Each path below is one point turned by a fixed rotation once a step. After each direction that follows a path, write how fast that rotation turns it, in deg/step (0 if it stays still).
Each turn is a multiple of 5 degrees from 10 to 175, or 0.
Each row of a path follows its step; steps can be skipped.
Rotation 1:
step 0: [-10  -3   8  -5  -8   7  10  15  -7  17   9 -14   0  -4   1  -1  -2  -8
   8   2   6  -4   9  -7   0  -5  -8  -4 -10  -8  -6  21   9  13   2  13
  13  11  -7   1   3  -4  -7  -4  10  -3  -8  11   2  -3   7  -7   2   4
  14   7  -2   3   2]
step 2: [  5 -16   9 -14  -6   7  -4  -5  -2   1  11   8   0  -3   3   0  -4  -9
   8  -9  -4   8  10  -2  -2 -10  -6  13   0 -13   2   6 -15   2  -6   7
   9   9   6 -10  13  -4   0  -3  12  13  10   7   5  -3  16  -8 -12  11
   2  -1   2  12   9]
step 3: [ -1 -10   6 -15  -3   4  -2  -1   9   4   6  -7 -16  -5   3  -3  -4  -8
  -6  -3   4   2  14   0  10  -7  -4 -11  10   4  11  16  -5   4   8  10
   7   1 -10   7  -5   1  -2   3  18   3   0  13  -4   0  17  -8 -16   3
   2 -11 -14   0  -1]
step 4: [  3   5  -3  -4   2   9   3  12   2   4   5  -5   8   2  12  -9  -4   3
 -12 -12  12 -12   9 -11   4 -16  -3   2  17  -5  13   5  -1   5   7   6
  -3  -2  -5 -16   9   5   3  -7  16   1   4   8 -13   6  19  -2  -8   3
  -4   8   2   4  -5]
step 5: [ -5  -5   0  -8   5   4   8  11   4  -9   9   4  11  15 -16  -1 -12 -12
  -7  -7   3  -6  10 -16  -1   4  -9   3   1 -10  -8   0  -1   6  -1  -2
   1   7  -3  -7  -9  -5  -8  -4  14  -5  11   4  -7   1  19  -9 -16   4
   2  -6   6  14  -6]
step 6: [-11 -11   7  11   4   3  13   9  11  -2   7   2  -3  -4   4   0  -9  -5
 -12   0  -2  -5   8 -17  -5  -5   4  -4   9  -4  -1   7 -17   4   9   2
  10   1 -11   2   4  -6   6   5   5  -2   9   7  -1  -4  -1   9 -14   5
 -11 -16  -5  22  -9]
step 7: [ -4  -5   9  -3  -5   7   9   1  12  -1   5  -1   5  -5   2 -15  -9  -5
 -14  -7  -5 -16  11 -12  -1 -18   1 -15 -13   2   2  -1  -5   2   3   9
   0   5  13   3   8   0  19 -17   0   2   2  11   0  -5   6 -11  -3   2
  -7   0   6  11  -7]
step 8: [ -3  -4  -3  -9  -3   7  12  -1   9  -3  10 -19  11   1  -9  -4   2  -4
  -6  -9  16  -9  20  -2   6  -8  -1  -8   2  -1  -4   6   6 -12  -2  -7
  21   8   6   2  -5   3  -1   2  -5 -11   4  11  -1  -7  -2 -10  -9   9
  -3   5  -4  18  -6]
step 9: [ -1  10   2  -5  10   2  28  13   5 -10  -5  -3   4   1   7   1  -9   2
  -5  -6   2   3  14  11   4  -1 -11  -6   4   1   2   3  -5   5   7   9
  19  12   4  -7  13  -1   3   2   6  -2  15   6   4  -7  -8  -2  -9   7
 -10   5   7  10   5]
step 10: [ -3  -4   0  -4   4  -2   8  -4  10  -2   7   2  -4 -10 -11  -1  -8  -3
  -4   6   1 -10   1   2  -3  14  -5 -13  15  -1   7  -1  -2   3 -15  12
  11   6   9  -7  11  14   7 -13  10   6   4   7  15  -7   0 -17 -15   6
  -6  -3  12  13  -2]
step 11: [-10   4   1 -10   5  -6   5   0  -4   2   7 -10  -6 -14   2   6  -7  -1
  -4   5   1 -12  -1 -14   4  -5   0   0   2   6   1  21   1 -10   1  16
  14  12  -6  -8   7  10  -2  -1  -5  -1  -2  -6  -1 -21   3 -14 -14  16
   1   1  -1   6  -5]
[ 2 -1  3  1  1 -3 -1  0  2 -4  3  0 -2  2 -3  4  1 -3 -1  0  2  1  4  1
 -4  0 -1 -3 -2  0  0  6 -3  2  2  2  0 -2  0 -3  1 -1 -3  3 -3 -3  3 -1
 -1  0 -2  2  2  1  3  2 -3 -2  2] => 120
[ 1 -1 -5 -2  0 -2 -2 -2  1  4  5 -2  0 -2  3 -1 -2  0  0 -2 -1  3 -2  2
  4  4 -1  0  1  1 -2  2 -3  1  2 -1 -1  2 -1 -4  4  1 -4 -1  1  2  1 -2
  1 -1  0 -4 -2  2  0  0 -2 -4  2] => 40
[ 2 -3  3  0  0 -3  0 -2  2 -3 -1 -1  5  0  0 -3  0  3 -1  1  0  2 -4 -2
 -1  0 -2  2  0  0  3  2  1 -1 -2  1 -1  1 -3  3  2 -1 -1  0  3 -5  3 -2
  3 -2  0 -1  2 -5  1  2 -5  1 -1] => 0
[ 1 -2  4 -1 -2  1 -2 -1  4  3  4 -3  2 -1 -7 -2  0 -2  0  2  1  0  0  4
  1  1  0  1  1  0 -2 -2  2  4 -3  2 -1  0  2  2  0 -3 -3  1  0 -3 -2 -2
  0  1  2 -2  1  2  1 -2  6  1  0] => 140
Rotation 2:
step 0: [ 10  -4  11   1   6  -6   6   8  -2   5 -24  -8   7   0  16  -7 -25  -4
   3  11  -1  10   8  -6  -3  -6  -9   0   2 -12  11   4  -4 -12 -16  -8
   3  -8 -10   3   0  -6  10   1   6   3 -10   4   2   2   9  -7   6   5
  -5  -7  -5   1  -3]
step 1: [  2 -11  12 -11   5  12   6  -7   8   8  -6  -4  -6  12 -16 -15 -18 -12
  10   6  -7 -10   7  -1   8  -3  -3  -5  -1   8   2 -14  -5 -19   3   6
   9  -2  11   7   0  -1 -14   0   2   6  -9   0  -2   3  -6 -10   5 -16
   2   4   1  13   2]
step 2: [ -6  10  -4   1   2  -1   7   1   8  16  -7  -3  -3   8 -14 -10 -11   2
   1 -10  13  13  -4   6  -3   9 -10  -4  18   9   6 -13   3 -10  -6  -8
 -19  10  -2   3   3   2  -6 -15   4  -1 -14   4 -10   2   2   6  -8  12
   7  -7   9   7  -3]
step 3: [-13  -6  -2   8  -2  -7  -4 -10   5  14 -15  24  -6   3   5  -6  10  -6
   2   1  -1  -2   3  -2   0   7  -4  -3  10  -9  -3  -7  -9  -6 -23  -1
  10  -2  -6   6  10 -12 -15  -2  10  10  -6  -4   2   0  -6   2  -5   3
  12   7  -6  -5 -15]
step 4: [-12 -10  10   8  -9  -5   7  11  11 -10 -10  -9   0  -6   8  -4  -7  -3
  -1  -7  14   2   2  -3  15   9   0 -11  12   4  -6  -4  11   0 -10  -3
   2   1  16  -7  14   5 -23  -7 -16   2  11  -2   7   5 -10  -6   1  -4
   1   2  -2   3  -8]
step 5: [-10 -10  -1  -8   3   1  15  -9   3 -17  -2  -2  -4  -5   8   2   8  -6
  -1   6   0   9 -11  -8   0   8  -2 -17   8  -6  -7  -6  12  -5   0 -11
  -9   7   2  -2   6 -16  -3  18   2   3 -14   9   4   1  16  -5   1  -2
  16 -11  15  -1  -4]
step 8: [  2  12  15   5  -1 -13 -11 -14   8   1 -10  -9  -5   6  11  -7   0  -6
  -3 -19  -4  11  -2 -14 -14  12   2   5  -1  -8   4  -3  -7   7   4  -7
   6   3   3   0  -9  -8   2  18 -11  -2  -9  11  11  -8 -11  -9   2  12
   2  -7  -2   5  -4]
step 9: [ -1  -4  14   7   4   5  -2   0  -7  -3  10  -2   1  19  -7  -3   8   6
   3   0  -4  -6  -5  -8   9  23  12   7  -4  -1  -9 -17  -7   9   2  -8
  14   0   5  -7  -7  12  -7   4   1  -9  -7  -7  -7  -8   5  -8  -4 -11
   5  -9 -10  11 -15]
step 10: [  9   5  13   8  -7  -2  17   4   3 -22  -4 -14   4  12  -7  -9   2   2
   4 -10  -7   7  -1   6   0   7   0   4   0  -7   6   3  -4   4   7 -19
 -12  -6 -13  -1   4  -4  -4  -5   4  -4   0  -6  -3  -3   8  19  -7   7
  -4  -5  -6 -13 -17]
step 11: [ -6   5  12 -15   7   5   0  10   5  -8  -1  -5  23  -3  -4  -5  -2 -18
  -2   7 -11   2   7  -1   1  -2   1  -2   0  -5   1  -3 -15  -1  -4 -11
  26   2 -11  -1  -4  -7   7  10  15   3  -2  -2   9   3 -10   0  -2   2
   9   1 -12 -10 -10]
step 12: [  1   0  21  -9 -10  10  -1   4 -12  -5  -4 -16   7  -7  -6 -13 -19   2
   5   7   1  -2   1   4   6   4  -3  16  20   5  10 -14   0  -4   7   5
   2  14 -11  -7   4  14 -11   8  -2   1  -1   2  -1   4   7  -5   9   3
  -8   6  -5  -1   1]
[ 0  2  4  3 -3 -2 -1  0  0  0 -3  1  0  0  2  0  1 -1  0  1  3  2  1  2
 -1 -3  0 -5 -5  2  0 -2  3 -1  0 -2  1  0  2 -3 -1  1  2  1  4  7  0 -4
  0  1 -1  3  3  0 -3  0 -5 -1  1] => 100
[ 1  0  0  1  2 -2  1  2 -2  1 -2  2 -1 -1  1  0  2  2  1 -2  0 -1 -2 -3
  2  4  2 -6 -3 -3  0  0 -3  1  0  0  2  2  0  0  4  3  0 -1 -5  2  0  1
 -1 -6  2  0  0  3 -3  3 -1  1 -2] => 70
[ 3 -2 -2 -3 -2 -2 -3  1 -1 -3 -2  0 -2 -3  1  2 -3 -2  1  3 -2  0 -2  3
 -3  0  0 -4  2  0  1 -1 -4 -1  0  2  0 -3 -1 -1  1  3  3  2 -1  0 -3  3
  0  2  1 -2  3 -2 -4 -4  2  0  3] => 55
